Each row has a name. Each piece below is followed by the name of the row it came from, unless a question asks for something else. Each question is about the rows just above it.

[ 54  58 -10  43 -64 -49  67 -25 -75  63 -64]  (16)
[-80  62  87  51  64 110 -64  88  63 -73 -32]  (131)
[-75 -64  63 -26 -49  43 -64  67 -10  58  54]  (72)
[-75 -64  63 -26 -49  43  16  67 -10  58  54]  (45)
Number of entries in [-75 -64  63 -26 -49  43 -64  67 -10  58  54]:
11
[ 54  58 -10  67 -64  43 -49 -26  63 -64 -75] is which row reordered?
(72)

[ 17  -3 -11  43  42 -23  27  44  10  28 -67 -40  12  -3 -25 -58 -52  -8
  -3  10  -6 -31  -7  -4  44 -38  14   3  26  60 -73  58 -28  30  -2   4
   7 -20  58  -7  94 -25  74 -35  58 -46 -41  25  14  -6] : (94)
[ 23   2   4  42  35 -26  29  35  12  15 -59 -39  16   7  -9 -55 -37  -7
   7  14 -12 -40 -12  -1  68 -32  14  -3  14  85 -68  59 -17   1   1   2
  16  -6  59  -6  94 -38  69 -27  59 -42 -36  20   2 -29] : (209)
[-12   1 -19   1 -10  21 -14  59 -29 -42  73 -69  14 -29  -9  94   3  15
 -14   0 -31  43 -23  31  -3  59 -72  72  18 -62  21  39  17  15 -34  37
 -37 -45   3  12   7  60  11  16  -6 -25  -4  58  -7 -10] : (33)
[ 69  42  14  -6 -26   7  59  -7 -27 -55  14   1  85   2 -32 -39  29 -40
   2 -68 -12  16   4  -3 -59 -29   1 -36  -9  23  14  15  35 -37  16  59
   1  35 -12  59 -42  -1  68  12   7  20  -6 -38  94 -17] : (91)
[ 21  -1  -4  42  40 -25  31  41  11  22 -65 -32  14   1 -14 -68 -49  -5
   1  14  -9 -36   3   2  62 -22  15  -3  20  61 -73  58 -23  12  -5   0
  15 -15  59  -5  94 -31  73 -32  59 -40 -42  23   9  14] : (160)
[ 22   1   2  42  36 -26  26  37  12  17 -60 -27  16   4 -13 -59 -40  -6
   4  14 -10 -41 -13   2  75 -22  14   0  15  60 -71  59 -17  29  -3   1
  17 -11  61  -7  94 -38  72 -27  61 -41 -30  20   4  -1] : (100)
[ 26   3   6  42  34 -26  26  34  12  13 -57 -25  16   8  -8 -53 -36  -7
   8  16 -12 -39 -10   6  41 -24  15   1  11  80 -68  56 -15  17  -8  -4
  23  -1  58  -7  94 -36  69 -25  58 -37 -43  20   1  29] : (125)
[ 17  -3  -8  42  41 -24  29  43   9  25 -67 -58  13  -3 -20 -70 -50  -4
  -3  11  -6 -36  -8   2  77 -41  14   1  24  42 -73  59 -26  38   5   3
   9 -19  57  -8  94 -27  75 -33  57 -36 -39  24  14 -35] : (81)
[  4  26 -11  -6  -7  -3  27 -25 -25 -40  58  58 -58 -32  14  58 -35  74
 -46  14  -3  44  -8  43  25 -38  12  -3  42  10  60  -2  -7 -31  -4  17
   7  -6  94 -20 -67   3  10  30 -23  28 -28 -73 -41  44] : (57)
[ 21   0   1  43  37 -25  31  39  12  18 -62 -31  15   3 -14 -69 -42  -9
   3  15 -10 -37 -12  -3  60 -23  16   1  17  72 -72  58 -19  14 -10  -4
  11 -14  59  -6  94 -34  73 -29  59 -45 -29  22   7  -7] : (151)
[ 17  -3 -11  43  42 -23  27  44  10  28 -67 -40  12  -3 -25 -58 -33  -8
  -3  10  -6 -31  -7  -4  44 -38  14   3  26  60 -73  58 -28  30  -2   4
   7 -20  58  -7  94 -25  74 -35  58 -46 -41  25  14  -6] : (25)
Which row holds these entries in another order? [ 60 -38  72  17   1   4  -6  94 -40  -1 -11  -7 -59 -10  26 -27   4 -71
  14  14  15 -22 -26  37   4   2 -30  59   2 -13  29 -60 -41  42   0  36
  20  61  12 -13  75 -17  16  22  -3 -41  61  17 -27   1]
(100)
Which row holds these entries in another order? [-41  25  14  -6  17  -3 -11  43  42 -23  27  44  10  28 -67 -40  12  -3
 -25 -58 -33  -8  -3  10  -6 -31  -7  -4  44 -38  14   3  26  60 -73  58
 -28  30  -2   4   7 -20  58  -7  94 -25  74 -35  58 -46]
(25)
Which row holds these entries in another order? [ -8 -67 -36  25 -50  24   9 -70 -27  14  57 -20   1  42  -4 -35  57 -39
  59  -3  17  41  43  -8  24 -24 -36  75  11 -33  13  -6 -73   5  29  94
  42 -58  -3  77   2   3 -26  14  -8   9 -19  -3  38 -41]
(81)
Which row holds these entries in another order? [-68 -59 -55 -42 -40 -39 -38 -37 -36 -32 -29 -27 -26 -17 -12 -12  -9  -7
  -6  -6  -3  -1   1   1   2   2   2   4   7   7  12  14  14  14  15  16
  16  20  23  29  35  35  42  59  59  59  68  69  85  94]
(209)
How many entries does [ 21  -1  -4  42  40 -25  31  41  11  22 -65 -32  14   1 -14 -68 -49  -5
   1  14  -9 -36] have?
22
[-38  69 -27  59 -42 -36  20   2 -29  23   2   4  42  35 -26  29  35  12
  15 -59 -39  16   7  -9 -55 -37  -7   7  14 -12 -40 -12  -1  68 -32  14
  -3  14  85 -68  59 -17   1   1   2  16  -6  59  -6  94] is which row reordered?
(209)
Put [-14  15  21 -25  18  22   1  43 -12  39  72  -6   3 -34 -31  58 -19  59
   0 -72  59   3  15 -69  94 -37  17  -7  16  14 -10  -9  31 -29  37  -4
   7 -14  -3 -62 -45  60   1  11  12 -29 -23  73 -42 -10] back in order: which row is it?
(151)

[ 27 -43 -14  58 -23 -54 -26  18  23  -2 -67 -59  27   2  12  24  16  54
   1  12   5  39 -25 -40 -29 -17]  (103)
[ 18  45  29 -36  23  -7  26 -64  -5   8  44  14  44  53 -11  40 -30 -18
  63   0   6  14  19 -13 -18 -43]  (88)
[ -16  -68  101  -36 -110   99   19   53  -10  -46  -29  -30   41  -30
  -35  -99   45   90   10   46   29   55   32   35   21   -6]  (3)
[ -16   29  101  -68   46  -30  -46  -99   -6  -35  -37  -29   45   55
 -110   53   19  -30   99   41  -10   21   35   32   90   10]  (38)
Put [  10  -16   29  101  -68   46  -30  -46  -99   -6  -35  -37  -29   45
   55 -110   53   19  -30   99   41  -10   21   35   32   90] back in order: which row is it?
(38)
Number of entries in [ 18  45  29 -36  23  -7  26 -64  -5   8  44  14  44  53 -11]:
15

[  7  48  55  65  29   6  10 -20 -28  54  25  14 -51 -53] -> (167)
[ -4  19  12 -56  15  20  -7  91  23  49 -40  38  55 -10] -> (82)
[ 25   7  14  65 -51   6 -53  54  10 -27 -20  29  55  48] -> (53)
[-23 -22  32 -27   5  16 -32   2 -14   9  26 -34  15 103] -> (26)
[ -5 -26  23  24  -8 -14 -49  33  -4 -18   1  14   3  79] -> (28)
[ 38  -4  49  55  12  19 -56  20  -7 -39 -10  23  15  91] -> (49)
[-37 -23  21  13 -36 -39 -45  26 -16  -4 -21  -6   8  86] -> (161)
How many entries does [38] have?
1
Which row holds these entries in another order? [ 20  -7 -39 -10  23  15  91  38  -4  49  55  12  19 -56]
(49)
Put [ 10   6  55  54   7 -20  29 -27 -51  14  25 -53  48  65] back in order: which row is it?
(53)

[-72 -54 -63  72  85 -81  46 -87 -75 -82  81 -84] -> (67)
[-87  46 -84  85 -73 -63  81 -54  72 -75 -82 -81] -> (48)
[ 57 -62  59 -84  64  63 -91  42 -76  53  59  49] -> (24)
How many entries does [ 57 -62  59 -84  64  63 -91  42 -76  53  59  49] have?
12
[ 64  63 -91  42 -76  53  59  49  57 -62  59 -84] is which row reordered?
(24)
Which row holds these entries in another order? [ 59 -84 -76 -91  59  49  42 -62  64  53  63  57]
(24)
[ 81 -54  72 -75 -82 -81 -87  46 -84  85 -73 -63] is which row reordered?
(48)

[-25   8  -3 -35 -15 -22  32  -7 -27  22  21  -2 -46   9 -20 -53  -1   4] : (148)
[ 10  16   0  10   7  -2 -23  -3 -14  26  -4  -7   8   2  19  15  26  -6] : (36)
[ -1  24  -4   3   8  -6 -25  -4  25   1 -18  -4   8  -4  27  21  16  -3] : (190)
[  2  25  -3   4   2  -1 -25   0  -9  -6 -19  -1   5   4  -2   2  14   0] : (186)
[-31  22 -39 -29  11  80  62  83 -41 -48  73  91 -31  16 -40 -15 -85 -42] : (182)
[ 10  16   0  10   7  -2 -23  -3 -14  26  -4  -4  12  -7   9   0   5   9] : (188)
[ 34 -19  12  35  11   5 -37  -2   2  14 -37  -4  32 -38   3  23   4   2] : (172)
[-32  28   1 -34   1  38  19  50  -6 -30  24  61 -33 -22 -12 -13 -63  -8] : (194)
[  6   7  16   6  -4   0 -18  -2 -20   6  -3  -5  10  -4  -6  -6  -5  22] : (162)
[-32  28   1 -34   1  38  19  50  -6 -30  24  61 -33 -22 -12   7  -1  17] : (62)
[  5   1  18   7  -3  -7 -20 -10   6   2  -9 -13  14  -4  11   9   4  20] : (78)
Number of entries in [ 10  16   0  10   7  -2 -23  -3 -14  26  -4  -4  12  -7   9   0   5   9]:
18
Which row holds these entries in another order? [-23 -14  -7  -4  -4  -3  -2   0   0   5   7   9   9  10  10  12  16  26]
(188)

[ 15 -47  41 -22 -30  29  25 -12  38 -28 -65   4  32 -54 -21 -26 -18   4
  22  11  -2  21  26 -18 -58  48  -9  44 -28 -41 -24  40 -32 -16   4  -3
 -51 -19  12] : (79)
[-63   8 -42  -6  31 -24  11 -51 -22 -29 -18   9  18  -2  22   3  24   8
  27  15 -16  16   8 -24 -19  -3 -37   0 -24  46   0 -49  30 -87  26   5
 -55  25 -16] : (157)
[ 25  46 -19   5  26 -24   9   0  22  -3  18 -42 -87 -49 -22  -6 -37   8
 -63 -24  15   3   8 -16  31 -51  27  -2 -16 -18   0  24 -55 -29  16  11
 -24   9  30] : (84)
[-63   8 -42  -6  31 -24  11 -51 -22 -29 -18   9  18  -2  22   3  24   8
  27  15 -62  19  35 -10 -12  -5 -41 -53 -37 -11  -6 -73  27  24  25 -36
 -26 -20 -24] : (58)
[-22  -4 -25  -2  29 -21 -47 -42 -23 -16 -19  44 -10 -18  26   0  12   0
  17  -8 -75  13  27   9 -48  15 -50 -31 -11  12   9 -40  18 -17  41  28
 -10   3  -8] : (43)
[-27  -1 -24  -3  28 -26 -52 -43 -30 -17 -11  45 -12 -14  25   2  20   0
  16 -11 -71   9  36   6 -49  23 -52 -20  -8  18  10 -37  20 -28  37  29
  -7   8  -5] : (97)
[ 18  10 -37  20 -28  37  29  -7   8  -5 -27  -1 -24  -3  28 -26 -52 -43
 -30 -17 -11  45 -12 -14  25   2  20   0  16 -11 -71   9  36   6 -49  23
 -52 -20  -8] is which row reordered?
(97)
[ 30   9 -24  11  16 -29 -55  24   0 -18 -16  -2  27 -51  31 -16   8   3
  15 -24 -63   8 -37  -6 -22 -49 -87 -42  18  -3  22   0   9 -24  26   5
 -19  46  25] is which row reordered?
(84)
Count the entries of [-22  -4 -25  -2  29 -21 -47 -42 -23 -16 -19  44 -10 -18  26   0  12   0
  17  -8 -75  13  27   9 -48  15 -50 -31 -11  12   9 -40  18 -17  41  28]:
36
Put [-16 -63   8 -42  -6  31 -24  11 -51 -22 -29 -18   9  18  -2  22   3  24
   8  27  15 -16  16   8 -24 -19  -3 -37   0 -24  46   0 -49  30 -87  26
   5 -55  25] back in order: which row is it?
(157)
How many entries does [ 15 -47  41 -22 -30  29  25 -12  38 -28 -65   4  32 -54 -21 -26 -18   4
  22  11  -2  21  26 -18 -58  48  -9  44 -28] have?
29

[-80  47  36  68 -65]  (75)
[ 36  47  68 -64 -80]  (29)
[-32   0 -34  61  27]  (47)
Number of entries in [-32   0]:
2
Number of entries in [-32   0 -34]:
3
[-80 -64  68  47  36] is which row reordered?
(29)
Which row holds these entries in another order? [-80 -65  36  47  68]
(75)
[ 68 -65 -80  47  36] is which row reordered?
(75)
Put [ 68 -64 -80  36  47] back in order: which row is it?
(29)
Put [ 27 -32  61 -34   0] back in order: which row is it?
(47)

[-35  -3 -33  -4  14  -2 -17  23  11  18  -5  26 -46 -55   9 -65  67 -11] = (64)
[ 42   7  52 -28 -51 -23  -1 -72 -16  -2  36 -44  39  90  10  76 -97   1] = (123)
[-97 -16  10  -1  90 -51 -28 -44  36  -2  39  53   7   1  42  76 -72 -23] = (6)
[ 32   1  42  -8 -14  -3  14 -39 -17 -19  14 -30  36  67   9  56 -41   6] = (12)
Number of entries in [ 32   1  42  -8 -14  -3  14 -39 -17 -19  14 -30]:
12
Put [-97 -72 -51 -44 -28 -23 -16  -2  -1   1   7  10  36  39  42  52  76  90] back in order: which row is it?
(123)
How many entries does [32  1 42] have?
3
Number of entries in [ 42   7  52 -28 -51 -23  -1 -72 -16  -2  36 -44  39  90  10  76 -97   1]:
18
How many entries does [ 32   1  42  -8 -14] have?
5
Count the entries of [ 32   1  42  -8 -14  -3  14 -39 -17]:
9

[ 22  -5 -36  44  19  33  34  94]  (76)
[  22   -5 -108  -17   33   15  -91  -10]  (30)
[ 52  -5 -29  14  19   5  32 -88]  (158)
[  22  -37  -76   -1   61    7 -105  -12]  (116)
[ 22  -5 -44  -4  20  43  32 -31]  (124)
[ 42  -3 -36  14  35  15  32  79]  (189)
[  22   -5 -108  -17   33   15  -91   89]  (104)
[ 22  -5 -44  -4  20  15  32 -10]  (108)
[ 42  -3 -36  14  35  23  32 -54]  (129)
How many entries does [  22  -37  -76   -1   61    7 -105] have?
7
Count the entries of [ 22  -5 -44  -4  20  43  32 -31]:
8
Count the entries of [ 22  -5 -44  -4  20  15]:
6

[ -4 -83  -2  18  -3 -12 -26  15  24  -4  21 -12   7  50  18 -37  -8 -10
  -1  32  -8  36  75  11 -96  -4   4  12 -17  -1 -22  10] -> (31)
[ -13   15   -7 -104  -80   -4  -46   -5   -9    7   21   43    3   15
   17  -24  -10   30  -11   24    1  -29   -6    8   50   24  -10  -11
   73  -13   21  -12] -> (109)
[ 50  -3  18 -83   7  -1  32  -8  -4  -4  24 -22  18 -10  -1 -96  75 -12
  13 -36  -4  36   4 -12 -26  11  15  21 -17  -2  10  -8] -> (34)
[-22  -8 -17 -83  -1 -12  11  18  18  50 -10  -3  -4  -2  75 -12 -26  -4
  -1  10  15   4  -4  13  32  36 -37  -8  21   7  24 -96] -> (122)
Number of entries in [ 50  -3  18 -83   7  -1  32  -8  -4  -4  24 -22  18 -10  -1 -96  75 -12
  13 -36  -4  36   4 -12 -26  11  15  21 -17  -2  10  -8]:
32
[ 15 -12  18  -8  75 -10 -17  -8  12  36 -26  -4  -1  21  -1  -4  -3  11
 -22   7 -96 -12  24  10  -4   4 -83  18  -2 -37  50  32] is which row reordered?
(31)
Count the entries of [ 50  -3  18 -83   7  -1  32  -8  -4  -4  24 -22  18 -10  -1 -96  75 -12
  13 -36  -4  36   4 -12 -26  11  15]:
27
Put [ -3  -4  -4  18  21  -1  75 -22 -96 -83 -26   7  15   4  11 -12 -17  -1
  13  24  -2  36  10  -8 -12  32 -37  50  18  -4  -8 -10] back in order: which row is it?
(122)
Which row holds these entries in another order? [ 10  15   4  -4  13  32  36 -37  -8  21   7  24 -96 -22  -8 -17 -83  -1
 -12  11  18  18  50 -10  -3  -4  -2  75 -12 -26  -4  -1]
(122)

